(in the rows, 128 means zero)
Turns, then the turns between two rows, first turn first; the first pair answered
B:
[157 129 125 138 104 114 109 159 112 142 125  94 112 122 111 164 128 117
 119  95 103] -> [154 128 122 135 102 112 109 160 117 146 124  94 114 123 113 160 130 120
 119  95  97]
[140 146 140  98 122 107 150 120 126 111 118 125 145 123 138 163 138 103
 116 121 136] -> [137 149 138 100 109 114 149 122 129 119 120 125 131 119 130 164 141  94
 131 129 139]
[141 103 114 135 136 125 121 132 165 118 138 122 121 142 137 126 121 164
 118  88 110] -> [138 103 125 128 139 117 134 122 157 114 147 121 127 140 147 131 128 162
 113  89 115]
X:
[138 110 129 134 151 122 142 127 122 123 147 124 123 110 155 136 113  89
 137  96 143] -> [124  98 111 149 154 135 118 122 131 123 133 130 118 113 138  99 106 112
 148 101 128]
[127 137 110 123 113 132 123 139 153 128 148 131  96 145 130 160 138 101
 140 114 120] -> [126 121  98 135 122 130 108 136 160 128 143 134 105 143 128 135 126 118
 144 105 110]
[101 125 126 115  79 125 143  92 112 111 155 110 114 133 111 121 160 180
 113 145 105] -> [121 132 134 106  86 114 165  96 119 109 168 105 121 139 129 154 161 161
 102 126 111]
E:
[122 119 110 121 122 123 122 123 157 126 164 129 124 140 129 154 125 178
 132  91  90] -> [122 124 108 122  98 131 125 136 160 134 174 132 106 146 123 162 140 148
 143  94  92]
[126 123 139 145 136 145  79 154 118 132 104 127 109 127 102 129 113  66
 153 148 176] -> [128 117 144 142 157 146  81 152 104 126  92 132 137 119 112 113  98  85
 138 148 184]
[136  98 114 172 141 136  86 115 146 102 157 146  97 145 145 121 143  71
 176  47 144] -> [133 102 127 172 141 138  88 122 130 106 148 145  97 135 145 116 145  51
 181  63 160]
Pairs:
Each pair is 2 to 3 turns apart.
[123 104  88 131 145 126 123 126 160 131 120 123 128 149 141 117 109 171
 117 100  88] -> [123 107  91 130 135 123 124 123 168 129 137 127 117 154 144 129 121 157
 124  89  86]	E then B
[138 129 164 128 180 113 147  97  88 103 125 126 169 117 158 124 116 134
  93  94 107] -> [134 135 134 134 117 105 148 105 145  99 165 128 112 144 152 166 144 106
 118  64  77]	E then E then E
[121 129  89 112 103 115 142 124 158 126 151 122 115 145 115 153 125 197
 110 128  77] -> [128 133  94 107 103 111 157 126 156 125 158 124 116 143 129 170 126 185
 104 122  85]	X then X then X
[108 129 113 123  92 137 134 114 156 135 125 119 105 139 111 114 143 156
 143 141 112] -> [128 141 133 104  95 125 156 121 147 132 144 115 109 145 131 168 149 117
 131 128 136]	E then X
[ 98 121  94 124  79 104 133 116 169 134 129 134 115 141 124 107 143 190
 121 134  67] -> [121 125  99 120  92  86 141 120 177 126 140 136 127 153 146 132 134 184
 105 103  72]	X then X then X
[121 130 109 138 130 141  98 134 150 144  97 133 122 127 110 110 110 133
 136 139 122] -> [126 146 136 126 142 134 122 129 112 140  97 120 150 111 127 130 114 132
 111 164 141]	X then E then E
[102 144 118 126  71 136 141 115 126 124 151 113  93 131 120 128 183  94
 151 146 129] -> [132 153 117 117  86 122 150 143 146 127 154 114  95 141 148 171 168  71
 138 110 135]	B then X
[107 186 151  87 133 135 164 153 114 142 105 116 137 109 107 127 126 108
 106 213 125] -> [105 165 136  93 160 126 146 145 121 137  92 121 161 109 111 103  96 165
  85 193  98]	B then E then E
[114 120 122 139 136 148 119 125  83 125  79 131 138 101 144  57 106 112
 110 128 150] -> [147 125 128 127 150 119 146 131  88 110 108 133 154 118 180 110 102 115
  84  76 145]	X then X then E
